One turn moves each row of this set onto another row. After a few examples, where does it send each row asked below?
z822: 0; 13; -20; 25; 11; -5; 12; -12; -32; 23; -29; -46
z492: -9; 2; -57; 13; -16; 20; 1; -8; -26; -4; -42; 28
z137: -12; 0; -11; -24; -20; 31; 10; 1; -10; 17; 2; 29
z59: -16; -33; 0; -15; 36; 42; 12; 12; -1; 8; -8; 6
z213: 14; 10; -12; 9; 1; 29; -55; 16; 17; 27; 9; 0
z657: -18; 27; 9; 10; -14; -15; -25; 4; -22; 30; -27; -9
z760: 13; -14; -56; 14; 3; 31; -12; -45; 9; 44; -38; -14
z369: 16; -13; 0; 27; 41; -1; 30; 4; 15; 37; -40; -4
z968: -16; 7; -65; 7; -5; 15; 3; -13; -22; -9; -38; 18
z966: 5; -33; -3; 25; 20; 37; -38; -30; 26; 25; -36; 0
z890: -5; -6; -4; -5; -26; 25; 6; 5; -13; 14; 13; 28
z683: -8; 4; -64; 12; 29; 3; -14; -19; 23; 13; -53; -26
z641: 9; -23; 2; 32; 28; 42; -21; -37; 21; 18; -30; 8
z762: 4; 24; -46; -4; 27; 4; -10; -38; -7; 25; -62; -6
z422: 4; -4; -44; 0; -5; 1; -35; 33; -22; 56; -10; 1
z476: 7; 5; -6; 25; 21; 37; -44; 17; 10; 16; 13; -17
z389: 28; -12; -4; 17; 38; -8; 33; -2; 12; 28; -33; -8
z223: 10; 14; -23; 25; -3; 1; 10; -17; -24; 5; -33; -44
z561: 7; 11; -33; -9; -5; -16; -25; 35; -25; 36; -6; 2
z618: -25; 12; -6; 4; 50; 24; -1; 12; 19; 53; -35; 23
z84: -11; -10; -9; 5; 43; 42; -2; 21; 19; 43; -32; 38
z214: 3; 14; -8; 23; 9; 33; -51; 12; 22; 21; 10; -4
z86: 28; -5; -13; 13; 25; -1; 44; -10; 15; 38; -31; -3
z282: -13; 2; -16; -11; -20; 11; -29; 46; -10; 16; -22; -12
z645: -10; -8; -60; -18; 28; 1; -10; -7; 15; 2; -54; -21
z420: -14; -34; -19; 17; 46; 25; 4; 3; 18; 54; -2; 16
z370: -15; 2; -43; 14; -19; 13; -15; -13; -19; -8; -45; 32

z492 -> z214
z968 -> z213
z890 -> z641
Now these:
z645 -> z422
z420 -> z762
z84 -> z683
z966 -> z822
z370 -> z476
z657 -> z59

